In the rows, 128 means zero.
A single turn carries every row of the set below to another of its rows. Some are shown first; where does it send the rows asked next?
sirub: [147 114 116 129  87 129 107 134  92 104 129 136 157  86 148 137 104 112
 118  99]
gedo: [134 115 121  89 112 167 143 101 146 115 118 109 148 109 120 117 146 112
 136 155]
kavog: [140 125 130 105 100 146 137 115 100  99 119 153 176 107 102 114 125 128
 150 116]
Tagig: [127 118 121 130 156 171 129 108 118 113 146 140 113 122 132 113 120 132
 147 107]
nek: [156  91 149 133 103 120 138 117 104  86 139 122 167 110 151 146 166 105
 123 124]
Zode: [140 147 117 138  99 120 130 113 147 113 134 111 131 110 174 157 138 130
  98 134]
som: [135 110 141 152 108 118  99 104 123  59 130 131 131 104 132 135 143 138
  89 122]
keba: [131 122 127  87 115 167 147 105 154 114 128 116 133 103 116 118 142 114
 148 148]
ret: [133 108 134  86 119 160 140 101 141 113 121 123 136 123 108 119 127 104
 127 152]
Rad: [148 106 119 134  93 133 101 125 109 116 132 137 156  78 146 134 102 106
 110  93]
sovo: [133 147 109 160 125 121 139 117 149 115 127 147 114 130 125 115 152 131
 128 113]
turab: [156 104 146 137  82 132 134 103 113  86 133 134 159 102 144 167 167 111
 124 123]
Foz: [136 134 127 160 121 135 144 123 156 119 123 137 123 141 116 126 153 142
 121 120]
Fuf: [136 112 133 148 105 121 101  93 118  67 142 127 122  95 121 136 138 147
  93 121]
rupuz: [128 134 129 162 117 135 147 117 146 114 124 130 110 137 114 130 152 142
 129 123]
desut: [148 109 131 128  91 152 143 127  95  88 120 147 171 105 100 127 134 133
 140 109]
vos: [128 122 132  85 109 167 152 106 144 112 112 117 142 118 128 115 146 117
 140 149]
bim: [123 136 124 113 133 131  98 122 162 107 124 106 109 100 138 106 122 119
 126 136]
rep: [131 139 111 130 103 119 138 117 163 117 137 118 128  99 173 151 134 118
 102 133]
Datos: [125 101 129 114 157 165 126 115 119 112 142 136 130 109 125  90 125 135
 136 101]
bopin: [140 128 121 139  89 126 138 131 154 115 136 116 139  94 166 156 130 136
  86 121]
Baki: [143 104 120 120  96 152 144 124 100  98 137 155 171  94  99 120 136 131
 143 106]
puz: [123 114 123 131 141 166 109 103 106 104 141 135 121 119 129  92 121 146
 139 108]
lan: [148 114 131  93 134 150 130 120 111 118 157 129 157  91 166 132 145 120
 165 104]
mirom: [138 114 137 140 107 123 104  98 117  55 142 134 119 104 129 128 141 141
  94 125]
Voleg: [141 115 122 135  82 131 108 125 101 116 124 135 148  78 148 128 104 107
 118  90]
binam: [144 117 129 127 106 152 149 126 109  79 127 150 168 120  98 116 131 129
 147 108]
zoru: [127 130 123 163 119 137 152 112 158 117 129 128 121 131 120 120 154 140
 111 127]
mefos: [147 113 128  97 137 142 130 134 124 107 158 132 167  90 170 126 149 114
 155 112]
lepod: [121 130 132 119 122 135  83 119 153 119 133 116 104  82 143 124 122 126
 126 127]
Tavo: [159 100 145 123  95 129 153 101 123  94 120 128 171 108 143 151 173 105
 119 118]
bibu: [127 128 117 122 117 136  90 104 161 103 130 108 102  83 132 111 147 125
 126 134]
lipep: [121 131 127 105 131 137  87 111 156 115 139 116 108  93 136 107 122 118
 128 127]
Vifeb: [143 112 137 104 138 140 133 125 118 117 165 126 176  94 154 129 158 144
 148 114]
mizan: [142 130 111 125 103 118 141 122 146 121 148 113 134  85 170 158 143 120
  99 137]
Dav: [145 105 117 144  75 142 116 142 106 119 125 116 149  80 143 137 115 104
 127 104]
Miv: [139 114 130 106 140 144 133 127 121 108 161 124 163  83 168 140 145 124
 161 110]
lavi: [134 117 139 134 108 141 108  90 126  53 130 129 122  89 151 141 138 142
  97 119]
Vovit: [134 107 128 122 149 166 118 116 101 112 154 134 131 115 119  99 123 140
 140  99]
tok: [153 102 141 138  91 126 147 104 122  81 122 126 160 106 153 157 174 115
 119 131]

mirom goes to Foz
Baki goes to turab
tok goes to rep
Now these:
Vifeb goes to Dav
rupuz goes to vos
zoru goes to keba
lepod goes to puz
bibu goes to Tagig

